128 stands for zero in the data rows.
Some points, one per row:
[ 54 150 154  98 122 145  68  46 196 137 119  93 111 224 128  99 136 131 151  99  48 183 202 106]
[162  90 133 184 110 169  90 146  89 136 136  73 127 147 128 146 210  80 141  99 142  85  97 137]
[111 171 165  66 122 130 156 106 123 194  75 136  11 150 131 202 128 149 105  62 176 136 158  86]
[103 178 176  39 122 170  80 164 104 155 144  63 117  97  64 127  78 155  95  63 106 132 173 108]
[118  95 127 113 147 118  93 132 153 141 123 100 149 102 120 203  71 156 110 112 169 137 146 145]
[147 141 110 179 114 148 114 122  61  47 144 107 185 139 160 132 175 121 179 180 177  14 139 198]
[103 127 117 136  72 198 142 163  42 147 181 125 151 123 145 144 142 150 123 159 103 148 104 123]
[155 122  98 180 132 135 138  69 154 183  95 125 164 173 150  87 156 116 152 158 110 101 139 107]
[ 62 155 163  73 109 102 107  52 130 165 151  94 122 196  96 182 107 172  73  70 144 212 172 136]
[163 107  69 189 146  93 146 162 107  77 169 162  85 135 236  28 251 154 108 230 138  95  70 176]
[175 136 140 175 127 141 152 167  60 132  71 234  84 115 128 152 236 136 149 188 179  54 119 116]
[121  80 114  77 105 138  60  83 144 126 142 104 144 140 113 153 128 142 163  55  89 136 154 168]
[190 120 147  89 114 110 104  92  98 105 140 138  98 135 173  81 117 114 142 141 130 174 153 117]
[114 125 126 184 146  82 142 182  66  18  85 147 134 145 218 134 154 125 147 233 110  29 152 150]
[116 143 160  71 152 143 130  99  85 193  80  43  49 132  90 193 108  97 117  30 121 141 220  96]
[215 135 137 233 130 105 173 208  83  51 142 194 103 106 176 145 239  90 187 185 173  17 107 148]
[197 118  86 188  68 164 207 185 122  71  94  95 126  38 168 135 180 139 129 143 182  25 113 110]
[147 114 138 126 117 113  66 116 178 126  96  83  82  96 137  96 108 144  88  59 119 121 140  59]
[158 105  90 111 103  72  94 154 237 130 150 146  76 124  74 147  74 213  75 157 110 123 191 148]
[ 96 144 224  23 121 173 139 111 211 182 117 106  61 169 123 179  93 122  59  94 120 202 182  66]
[133 137  88  93 100 132 121 158 109 132 131 133 152  93  93  94  38  52  79 145 166 113 127 132]
[131 103 120 141  96 134 116  89 146 127 123 105 153 144 145 133 137 122 124 123 104 142 170 128]
[ 63 144 184  61 101 141 126  79 119 119 142 129 100 150  62 188 118 135 102  41  92 202 151 122]
[ 58 142 127 115 202  54 103 113 236 111 157 139 142 163 108  56  55 118  88 103  50  72 204 109]
[ 86 124 144  99 160 128  83  90 154 162 150 140 172  87  81 215 119 131 113  45 160 137 142 158]
[102 163 121  23 178  86  54 106 184 166 100  81 129 107  60 172  48 163 128  86 113 202 162 144]
[ 95 108 132  99 153 112 131  71 164 147 108 158 125  91  90  78  94 161 130 130 136 135 139 134]
[127 131  93 171 130  82 119 174  62 101  88  82 130  79 101 139 190 112 154 137 142  55 130 131]
[ 71 135 184  89 175 126  33  54 164 203 124  59  76 166  83 204  85 106  94  62 121 155 151 146]
[ 98 115 153  67 165 177  51  97 166 200 114 115  75 121  84 220  83 117  85  27 153 127 133 120]
[ 90 100 136  70 130 145  76  71 209 137  70 116  66 145  31 255 137  72  99  95 160 123 126  82]
[112 156 122 128 132 114  95 140 108 104 180 139 153 138 161  54 138 156 147 142 128 132 120 153]
[129 108 157 142  78 163 163 135  86 140  86 153  43  61  95 115 219 114  71 130 147  61  85 129]
[169 114  66 236 169 109 126 235 125  28 147 180 182 115 160 113 177  95 255 159 129   1 136 142]
[ 71 147 148  66 122 159 131 106 169 160 198  99 150 127  90 148  70 122  84  89 145 181 200 186]
[143 133 170  76  82 162 183  92 107 182 108 120  36 143 114 109 139 150  90  72 120 119  86  67]
[118 159 104 137 122  61  61  70 137  59 200 166  65 151 182  55  80 118 180  80 169 202 154 120]
[ 58 144 124 174 118 151 139 102 130 117 157 125  98 194 130 103  95 127 116 142 166 171 146 136]
[126 115 110 174  91 119 197 187 134  98 108 180  87 129 217  62 168 127  86 193 109 105 105 118]
[103 120 153  64  77 166  89  84 141 152 140  73 131 184  84 180 152  78 153  70 160 140 188 135]
[161 110  86 134 123 147 100 115 156 171 102 100 126  83 164 178 152 128 102 128 155 109 108 170]
[132 152  75 143 115 113 120 175  95  64 185 151 168  44 141  28 132 121  76 170 116 155 104 164]
[170 127 132 129 160  40 160 145 144  75 170 130 162 123 122  58 114 101 139 217 110 129 144 131]
[108 167 176  90  87 140 118  94 107 201  76  70 114  88  99 172 137 140 146  57  72 102 146 102]
[134 165 198 221  68  51 164 210 101 101 162  38 209 124 161  73 126 105  77 229 131 162 116 216]
[146 116 132  54  87 107  80  83 127 195 111  46 129 182 106 147 133 165  98  73 115 185 158  63]
[102 141 117 109 126  99 115 154 147  78 180 147 173 177 104  28 119 165 124 130 100 213 116 170]
[ 40 107 116  54 110  89  73 113 168 136 161 122  78 133  85 135  48 141 117  68 136 178 178 186]
[116 114  85 151 140  97 143 131 112 104 161 148 153 181 195 121 104 127 146 179 114  70 158 163]
[ 88  94 125 124 131 113 172 168 133  79 110 130 154  84 147  67 169  99 191 156 139  90 128 128]
[197 164 136 246 149 112 182 141 140  60 144 202 135 121 163 127 166 162 131 226 184  71 138 166]
[118  92 136  81 163 101  86  94 145 140 131 122 103 161 132 175  65 114  84 109 133 174 176 130]
[195  96 106 139  68 169 114 136 105 181 108  52  76 142 123 155 151 116 174  75 163 133 157  66]
[188 128  95 220 177 224 184 172 131  69 193 163 187  95 147  75 121 124 145 164 141 119 125 156]
[119 114 135 120 160 104 110  73 142 129  93 130 180 166  92 154 100  81 117 130 163 119 102 128]
[122 167  96 227  94 133 140 231 130 126 133 103 176 100 149  85 149 122  77 237 167 124  85 214]
10 more points follow, each with its number after it:
[151 158  94 145 115 156  82  89 115 157 121 104 176 130 124 192  85 152 107 151 178  69  97 107] 0
[140 116 150 109 145 148 126 120 115 181  98 128 150 134  98 189 128 171 140  81 102 135 134  94] 1
[140  72 238 176   0 175 180  53  53 143  78  91 190 161 188  95 153  60 237 103  93 128 152 141] 2
[160 101  91 160  95 158 139 190 139  61 156 139 122  62  41  81  93 134  74 151 143  74  44 159] 3
[159  63 101 108 169 138 127 139 117  96 115  82 120 140 118 151 120 122  91 134 138 149 152 113] 4
[119 108 149  87  55  97  65  79 170 137 127 114  97 106 117 138 106 146 109  61 160 139 166 145] 5
[ 26 172 158  37 204  99  49  54 176 175 125 110 125 165 104 130  73 105  88  57 136 195 172 148] 6
[126 103 172  46 177  95 118 111 138 173 146 167 122 201 161 165 109 170 132 133 118 154 159  76] 7
[131 136 106 163 102 144 186 198  85  86 123 158 163 182 163  58 165  82 156 202 113  76 121 139] 8
[210 105  40 175  23 147 209 168 135  49 137 140 214  30 102  63 175 162 180 209 145  84  81  87] 9
Which three of these numbered points are nearest to each point below, looking only along the 6 directions in which the first points spread most? Their numbers follow each, nearest first.
[143  73 128 121  99 163 168 109  86 137  82  94 144 105 122 192 126 115 131 133 180  67 144 190] > 0 4 1
[ 64 135 157  69 161  81  85  61 214 162 168 135 183 200  94  71  58 113 127  36  59 174 135 113] > 6 5 7
[ 71 175 159  31 110  76 158  76 181 168 122 127  71 162 162 151 100 131 115  68 121 184 169  94] > 7 5 6
[147 146  97 119 132  97 115 122 123 160 141 141 127 145  99 137 147 153 141 127 142  99 137 123] > 4 0 1
[ 56 142 157  46  89 100 113  60 181 195 153 145  53 196 116 171 142 149  45  89 153 130 222 124] > 7 6 5
[164 126  75 138  74 194 120 124  39 159 188  99 154 152  94 117 158 112 186 132 112 162  95 122] > 2 4 0
[120 124 156 134 153  53 147 139 116  81 130 167  92 111 105 147 115  69 148 161  94 164 118 161] > 4 0 7
[148 114 121 136 129 175 134  67 153 118  93  90 113 125 125 184  94 138  90  54 156 115  99  43] > 1 5 4
[207 202 136 208  89  82 142 149 103  18 175 165 114 131 209 103 224 137 140 203 235 128 138 127] > 8 9 4
[142 126 102  72  89 124 114 110 152 115 106 120 108 126  97 147 106 149  93 100 141 207 120  76] > 5 1 4
[185 126  92 140 143 131  86 131 111  97 131 152 116  85 163 111  37 131 143  98 131 146 160 137] > 4 5 0
[191 102  49 145 181 163 154 105 121  70 203 210 160 155 115  35 185 150 162 194 121 140 102 141] > 8 9 4
[147 138 136 193  85 188  77 184 161 122 107 154 180 146 117 186 127 163 144 105 158  49 158 203] > 0 4 1
[115 152 103  59 161  77 118  82 210 142 137 102  38 197 131 204  98 123 129  86 115 194 140  80] > 7 5 6
[ 60 141 140  77 135 126   8  74 161 226 172  84 144 119  73 162  47 141  33  47 104 145 186 145] > 6 5 1
[ 89 125 148 142 183 128 111 134 121 199  96 130 117 153  56 180 191 144 177 198 145  45 135 108] > 0 4 1
[ 37  90 107  84 164  77  74   0 147 170 122  47 177 218 123 171  94  93 163  57 156 155 166 145] > 6 5 7
[158 116  69 204 122 147 167 121 128 136 153 131 153  74 112  81  93  99  74 140 126  62  50 209] > 3 4 0
[140 112 130  86 125 115 108  72 208 167 163 104  88 101 117 190  36 108 126 109 137 124 144 124] > 5 1 4
[154 140 107 240 128 159 141 162  91  47 146 123 194 144 187  54 140 111 176 193 120 110 153 141] > 8 9 4
[103 107 151 118 152 144  86 138 133 161  46  75 108 110 166 170 117 121 156  27 128 108 139  96] > 1 5 4
[202  64 157 177  96 150 163 157 139  53 122 133 144  39 120 120 144  86 119 161 133  91  99 157] > 3 9 8
[192 130 127 245 149 121 148 203 131 148  81 147 140  96 100 102 222 117  40 137 109  26  69 146] > 3 9 8
[130  76 139 159 108 156 106 122  72 188  98 123 137  78 104 202 186 101 108  96 135  54  68 136] > 0 1 4
[198 120 134 182 143 109 185 168 121  81 125 174 154 100 181  78 197 140 141 153 111 117 108 188] > 8 9 3
Now 10 new points, numbered from 0 again:
[ 97 135 142  78  97 100  97 125 116 102 136  78 157 203 122  93 133 161 131  53  60 148 173 168] 0
[101 128 145  75 169 170 101 134 176 211  80 138  59 199 127 205 156 140 132  43 159 129 179 157] 1
[155 148 100 210 143 124 165 126 133  62 134 163 114  64 159 127 141 125 140 191 157  82  75 158] 2
[ 98 159 173  80 100 138 101  77 118 162 124  87 120  99  58 142  86  99 124  68 128 122 157 140] 3
[101 104 162  84 183 198  65 108 145 160  82  28 117 118 135 226 101 117 174  58 151 140 134 102] 4
[133  91  95 112 108 112 142 123 162 184 119  90  80 131  98 149  98 130  81 166 181  89 144 132] 5
[ 89 151 145  63 114 110  60  85 125 204 188  32 116 120  80 186  60 134  99  69 162 176 154 115] 6
[  5 175 145  67 189 135  85  55 121 161 135 115 147 103 131 156  54 135  80  35  72 190 171 149] 7
[140  94  93 119 101 171 118 193 155 118 104 130 122  76 134 155 131 123  92 159 150 105  20 106] 8
[219 149  91 169 138 139 153 103 117 138  28 135 125  88 116 146 157  93 113 166 138  61 137  91] 9
The same question for these:
[155 116 127 155 143 140 183 100 189 119 109 122  71 137 143 155  77 161 124 115 146 124 167 116] > 5 1 9
[145 127  48 247 208 104 184 180 121  74 146 207 255 165 171  93 113 148 131 223 113 134 144 145] > 2 8 9
[ 97 130 167  36 152  89 132  86 168 168  92 184  87 181  87 230 129 113 103 101 127 176 171 142] > 1 5 7
[  0 157 205   0 105 155 119  94 207 255 104 104  88 169  61 145 117 165  37   7 144 167 156 141] > 6 7 3
[181  94 134 103  81 130 161 144  97 163 103  77 124  68 134 111 105 139  94 138 146 144  88 111] > 8 5 9
[131 102 141 139 104 143  69 124 176 175 143  48 150  86  58 222 175 122 149  74 159  84 139 145] > 4 3 5
[141 123 119  64 118 160  52 106 171 135 103  26 118 117  65 254  71 142  83  32 112 127 201 113] > 4 3 6
[111 117 123 174 138 127 185 148 142  55 136 198 172 107 125 101 175  97 166 198  97  28  98 182] > 2 9 8
[125 129 133  87 105 128  40 174 184 137 169  52 157  40  53 108  50  60  32 124 129  79 171 153] > 3 5 6
[193  73 112 179 112 165 154 175 103  96 117 135 119  38 140  81  96 149 170 154 173 126  95  87] > 8 9 2
[209 104  72 233 150 141 220 227 129  20 141 167 188 136 213  40 158  96 167 248  90 120  80 110] > 2 9 8
[156 137 146 126 125 129 118 160  95 115 155 153 175  49  81  96 135 163 121  75  92 147 123 134] > 8 5 3
[131 116 172  71 150 134 184 167 174 140 179 166  77 110 146 136  90 138  61  89  96 154 127  86] > 5 8 3
[ 99 106 167  89 155 191 153  53 186 234  45 133 126 188  65 205  49 181 113  45 129 143 109  96] > 1 3 4
[136 119 168  95 113 118  49  50 128 172 128 117  67 134 125 189  83 148 128 103 194 190 172  78] > 1 3 4
[219 184 137 149 109 157 248 219  78 125 100 165  52  30 240  64  72 189 136 139 111  93 104 119] > 8 2 9
[ 98  84 115 106 122  84  65  91 180 169 162 113 131 173 124 162  46 169 135 103 115 188 154 146] > 7 0 3
[ 51  97 113 134 120 127 104 198  83  95 158 179  82 213 153  33 128 120 215 130  56 189 142 139] > 0 2 5
[130 152 239 119  87 143  72 136 128 129 113 113  62  90  50 193 179 114 166   6  85 176 122  71] > 4 3 1
[159 131 121 134  97 148  92 158 122 104 128 113 122 106  99  96 110 105 132 168 122 114 159 154] > 8 5 2
[172 139 136 128 155  81 177 151 121  97  94 146 166  44  92 153 101 132 170 140 135 141 135 161] > 8 5 2
[135 103 113  97  76 125 121 106 128 131 155 120 122 110 106 142  88 131 147  91 125 133 137  86] > 3 5 0
[ 84 132  91 144 131 107  89 124 121 105 179 109 194 174 170  35  62 129  91 148  70 178 173 127] > 0 7 3
[142 222  96 111 224 201 189 190 185 158 144 133  66 121 152 120  36 212 111 115 146 228 173  61] > 5 3 8
[148 150 198  14 122   4 125  84 209 229 162 140  40 168 127 148  28 152  90 105  77 231 165 118] > 7 6 3
